In the data rows, the value 128 means zero.
Here are some points, one per row:
array([234, 144, 151, 131, 105, 184, 101, 156, 179, 059, 112, 166, 152, 138, 154, 144, 156, 150, 192, 105, 173, 130, 043, 124, 102, 161, 120, 120, 153, 124, 136, 100])
array([074, 126, 123, 131, 134, 108, 129, 108, 113, 134, 111, 113, 133, 096, 147, 113, 108, 109, 096, 117, 134, 128, 138, 137, 146, 128, 132, 099, 121, 099, 153, 142])
array([101, 139, 124, 148, 137, 139, 131, 121, 116, 149, 118, 139, 115, 112, 128, 130, 113, 121, 095, 151, 127, 150, 133, 136, 137, 131, 134, 120, 130, 109, 117, 155])
array([105, 145, 123, 126, 177, 122, 105, 146, 075, 139, 127, 143, 120, 120, 130, 147, 125, 136, 103, 120, 134, 125, 151, 121, 061, 132, 156, 097, 151, 137, 146, 108])
array([139, 114, 127, 133, 132, 109, 156, 131, 142, 139, 139, 120, 147, 108, 118, 126, 119, 086, 138, 141, 146, 114, 139, 122, 104, 142, 145, 101, 138, 126, 101, 127])
array([129, 141, 108, 113, 124, 146, 134, 134, 131, 114, 151, 116, 102, 143, 133, 113, 126, 135, 120, 147, 114, 146, 134, 135, 124, 138, 113, 128, 107, 128, 117, 121])
array([137, 125, 144, 120, 115, 129, 128, 144, 162, 048, 145, 154, 155, 112, 137, 123, 148, 106, 130, 141, 142, 140, 109, 114, 132, 122, 120, 112, 150, 109, 120, 143])
array([139, 122, 132, 157, 166, 160, 091, 130, 104, 148, 072, 135, 115, 127, 146, 138, 124, 150, 113, 111, 144, 148, 145, 114, 135, 142, 114, 121, 123, 158, 163, 127])
array([150, 163, 125, 125, 090, 177, 116, 144, 160, 148, 137, 124, 147, 130, 128, 111, 116, 129, 111, 118, 113, 126, 132, 113, 128, 106, 124, 129, 102, 129, 131, 113])
array([154, 119, 125, 108, 149, 116, 133, 143, 121, 114, 129, 120, 145, 133, 121, 115, 129, 125, 151, 105, 156, 104, 111, 149, 121, 115, 084, 115, 140, 143, 120, 142])
array([126, 123, 114, 101, 129, 116, 134, 104, 102, 111, 143, 133, 131, 139, 135, 139, 124, 135, 151, 126, 126, 142, 114, 164, 134, 126, 119, 115, 131, 135, 139, 117])
array([187, 164, 129, 095, 083, 146, 122, 171, 211, 111, 173, 090, 172, 144, 087, 131, 123, 119, 187, 148, 145, 124, 154, 115, 128, 119, 151, 159, 119, 146, 101, 123])
array([162, 167, 106, 106, 130, 139, 131, 141, 141, 133, 155, 112, 094, 120, 088, 075, 151, 158, 142, 129, 115, 101, 128, 134, 110, 141, 123, 132, 124, 139, 134, 127])
array([154, 119, 115, 136, 143, 151, 143, 145, 121, 138, 104, 131, 127, 145, 138, 129, 120, 151, 143, 154, 139, 121, 107, 108, 110, 124, 155, 131, 113, 131, 142, 103])
array([154, 125, 129, 115, 140, 150, 159, 161, 107, 160, 196, 109, 120, 185, 066, 152, 140, 175, 171, 106, 106, 113, 132, 098, 114, 115, 112, 144, 114, 208, 128, 046])
array([111, 139, 119, 131, 128, 137, 130, 150, 109, 138, 141, 128, 111, 119, 108, 100, 130, 135, 129, 134, 126, 133, 149, 111, 101, 120, 130, 130, 126, 123, 139, 102])
array([107, 103, 145, 091, 063, 134, 117, 116, 144, 078, 153, 146, 158, 111, 136, 122, 121, 072, 094, 107, 145, 126, 108, 152, 138, 105, 118, 147, 164, 093, 113, 131])
array([178, 134, 116, 107, 138, 137, 085, 097, 089, 105, 131, 124, 104, 138, 151, 131, 143, 143, 104, 080, 132, 129, 126, 156, 116, 090, 124, 098, 128, 127, 176, 161])
array([099, 125, 092, 143, 207, 117, 110, 144, 085, 190, 140, 177, 042, 119, 120, 133, 140, 166, 080, 177, 089, 099, 192, 177, 068, 154, 147, 127, 124, 126, 162, 172])
array([138, 086, 146, 125, 142, 132, 168, 087, 150, 164, 089, 090, 156, 161, 161, 189, 132, 123, 086, 110, 144, 080, 100, 086, 121, 142, 172, 138, 170, 104, 099, 168])
array([151, 127, 155, 140, 138, 125, 149, 134, 172, 062, 130, 120, 150, 132, 115, 117, 113, 117, 140, 093, 150, 131, 117, 088, 134, 131, 101, 114, 132, 130, 119, 121])
array([107, 138, 103, 135, 102, 122, 173, 121, 085, 187, 133, 180, 091, 081, 125, 121, 112, 114, 136, 158, 103, 133, 181, 132, 097, 121, 134, 152, 114, 124, 136, 099])
array([097, 110, 163, 144, 120, 108, 143, 115, 113, 184, 114, 128, 166, 137, 159, 157, 095, 089, 108, 103, 160, 128, 146, 106, 150, 130, 135, 114, 128, 126, 112, 107])
array([053, 091, 157, 141, 125, 098, 124, 147, 142, 146, 112, 138, 134, 103, 136, 142, 099, 107, 138, 140, 137, 113, 126, 134, 133, 146, 106, 118, 116, 127, 138, 097])
array([121, 119, 154, 123, 102, 113, 147, 115, 132, 132, 131, 132, 148, 144, 150, 145, 102, 094, 137, 124, 148, 128, 104, 092, 160, 119, 111, 121, 124, 120, 106, 124])
array([080, 108, 122, 159, 157, 113, 144, 100, 093, 137, 098, 142, 124, 077, 165, 122, 107, 101, 084, 147, 129, 126, 124, 113, 119, 127, 114, 112, 129, 108, 142, 169])
array([175, 118, 136, 094, 141, 108, 108, 136, 158, 098, 135, 090, 129, 119, 115, 121, 146, 101, 125, 143, 163, 133, 121, 150, 102, 112, 126, 147, 136, 134, 129, 148])
array([116, 130, 114, 096, 112, 153, 136, 134, 154, 165, 129, 134, 162, 115, 109, 112, 109, 101, 113, 154, 107, 119, 126, 145, 124, 106, 120, 134, 097, 138, 146, 144])
array([138, 210, 127, 148, 103, 209, 153, 129, 085, 114, 142, 170, 037, 151, 121, 077, 140, 214, 152, 168, 067, 118, 159, 086, 089, 131, 148, 141, 119, 164, 170, 137])
array([149, 139, 138, 134, 115, 121, 137, 139, 103, 158, 118, 114, 140, 142, 132, 119, 144, 103, 126, 108, 146, 138, 148, 107, 169, 133, 129, 111, 132, 137, 127, 134])
array([113, 112, 106, 110, 128, 090, 088, 065, 121, 089, 089, 051, 125, 145, 155, 099, 140, 110, 046, 115, 111, 159, 125, 172, 148, 118, 136, 098, 144, 107, 153, 249])
array([112, 106, 148, 109, 120, 127, 129, 102, 095, 120, 109, 141, 132, 112, 136, 122, 136, 112, 128, 116, 118, 137, 117, 164, 103, 122, 117, 139, 132, 130, 138, 129])
array([141, 105, 123, 129, 137, 092, 091, 152, 131, 108, 160, 108, 111, 130, 111, 091, 166, 174, 155, 169, 137, 112, 115, 127, 103, 179, 122, 150, 088, 140, 099, 136])
array([120, 082, 127, 098, 114, 125, 154, 175, 192, 150, 180, 138, 172, 123, 087, 132, 114, 084, 123, 148, 140, 108, 115, 165, 144, 127, 125, 182, 141, 150, 102, 091])
array([113, 138, 140, 108, 130, 137, 154, 126, 118, 143, 133, 122, 113, 106, 118, 124, 153, 138, 152, 135, 126, 120, 145, 122, 121, 134, 114, 124, 124, 140, 106, 091])
array([159, 122, 121, 073, 148, 124, 130, 111, 130, 124, 147, 116, 108, 123, 125, 134, 185, 135, 146, 122, 113, 145, 132, 151, 109, 123, 131, 164, 126, 161, 136, 103])
array([135, 167, 125, 145, 126, 131, 112, 104, 085, 106, 108, 138, 081, 147, 151, 105, 146, 166, 129, 140, 080, 166, 141, 116, 150, 131, 135, 095, 099, 128, 150, 131])
array([158, 157, 131, 081, 080, 120, 154, 148, 120, 132, 185, 107, 137, 150, 115, 110, 152, 132, 151, 148, 114, 150, 152, 126, 115, 116, 121, 145, 112, 149, 088, 089])
array([126, 121, 140, 131, 138, 125, 122, 134, 135, 128, 132, 127, 156, 138, 134, 112, 122, 125, 130, 121, 147, 125, 115, 110, 125, 122, 145, 124, 131, 137, 116, 138])
array([123, 135, 100, 145, 152, 105, 146, 111, 142, 141, 137, 119, 100, 132, 111, 106, 144, 129, 134, 161, 128, 131, 151, 126, 126, 150, 116, 133, 137, 118, 114, 118])
array([099, 139, 141, 122, 079, 073, 088, 126, 191, 140, 127, 105, 124, 090, 123, 138, 136, 102, 171, 094, 121, 168, 161, 119, 161, 155, 147, 138, 116, 092, 097, 158])
array([143, 151, 117, 134, 160, 153, 095, 116, 079, 123, 131, 142, 105, 110, 146, 132, 143, 145, 126, 100, 124, 106, 144, 138, 104, 119, 085, 087, 136, 143, 145, 119])
array([110, 135, 132, 151, 087, 110, 166, 133, 184, 135, 130, 128, 168, 146, 108, 129, 111, 094, 152, 140, 131, 140, 165, 109, 163, 134, 146, 133, 112, 099, 058, 132])
array([085, 105, 134, 137, 153, 104, 183, 156, 140, 132, 106, 096, 183, 128, 115, 169, 123, 080, 108, 117, 161, 102, 123, 125, 139, 118, 140, 111, 166, 141, 131, 089])
array([135, 153, 109, 154, 140, 155, 141, 128, 117, 118, 117, 164, 106, 160, 123, 121, 126, 166, 129, 143, 095, 143, 130, 095, 138, 115, 131, 106, 145, 144, 142, 098])
array([067, 118, 148, 134, 133, 142, 178, 110, 072, 150, 098, 171, 136, 164, 170, 158, 084, 112, 117, 113, 110, 133, 118, 130, 151, 145, 140, 128, 140, 140, 135, 086])
array([156, 124, 112, 137, 113, 111, 089, 105, 097, 085, 119, 114, 119, 164, 145, 126, 145, 140, 131, 151, 111, 151, 103, 169, 112, 115, 107, 162, 112, 108, 125, 167])
Along one direction, these points spread out more than along any other. Take the direction at right angles to it along which they spread out most. Then take the direction at right angles to both along which they spread out most. Go by this last direction. For each point below, how far along it does it lie, from 0 to 99? 50 is the average, and the first point above lies past it. One standard deviation of the points above along it is 16.
array([069, 086, 132, 185, 124, 102, 088, 202, 152, 149, 129, 093, 124, 078, 139, 123, 152, 186, 105, 163, 114, 053, 094, 137, 152, 162, 138, 165, 059, 135, 141, 181]) 48
array([144, 152, 108, 122, 166, 125, 114, 147, 135, 166, 135, 138, 103, 137, 104, 144, 122, 153, 098, 137, 114, 118, 146, 108, 107, 106, 134, 124, 147, 129, 147, 122]) 44
array([178, 116, 135, 133, 109, 159, 142, 135, 186, 061, 113, 178, 119, 116, 143, 168, 130, 115, 139, 113, 142, 151, 095, 153, 158, 122, 109, 108, 151, 098, 149, 090]) 66
array([113, 161, 137, 118, 140, 123, 152, 131, 099, 134, 125, 129, 117, 142, 137, 123, 105, 143, 129, 125, 108, 138, 128, 135, 125, 140, 129, 102, 129, 153, 153, 128]) 45
array([092, 076, 139, 136, 129, 097, 106, 117, 140, 094, 112, 114, 131, 116, 159, 125, 141, 121, 123, 138, 150, 158, 106, 172, 147, 111, 126, 159, 123, 128, 111, 169]) 67
array([092, 101, 133, 174, 156, 135, 142, 123, 092, 157, 058, 154, 134, 109, 159, 176, 090, 098, 123, 099, 128, 107, 117, 135, 127, 141, 158, 085, 132, 089, 152, 088]) 32
array([205, 157, 083, 089, 122, 135, 036, 156, 155, 093, 124, 094, 120, 097, 117, 069, 181, 156, 121, 121, 149, 171, 125, 151, 105, 131, 133, 154, 107, 132, 123, 237]) 99
array([118, 119, 118, 131, 136, 096, 118, 144, 117, 143, 125, 122, 126, 112, 134, 111, 122, 130, 084, 108, 143, 136, 132, 117, 133, 126, 127, 104, 123, 134, 140, 152]) 53
array([082, 129, 173, 214, 178, 168, 050, 013, 085, 147, 155, 188, 083, 184, 048, 231, 110, 231, 213, 076, 042, 128, 111, 096, 243, 125, 152, 217, 185, 070, 110, 031]) 28
array([093, 112, 134, 148, 119, 116, 185, 115, 138, 138, 111, 136, 160, 106, 127, 141, 092, 086, 098, 121, 159, 096, 123, 114, 141, 128, 116, 116, 127, 113, 119, 101]) 30
array([173, 140, 103, 118, 114, 132, 121, 114, 158, 131, 129, 104, 150, 150, 130, 131, 116, 124, 159, 123, 128, 133, 136, 156, 140, 118, 104, 145, 124, 134, 144, 154]) 64
array([131, 119, 139, 128, 073, 124, 141, 112, 149, 109, 120, 101, 177, 132, 124, 108, 114, 098, 140, 130, 149, 121, 088, 097, 156, 113, 147, 133, 129, 106, 065, 166]) 59
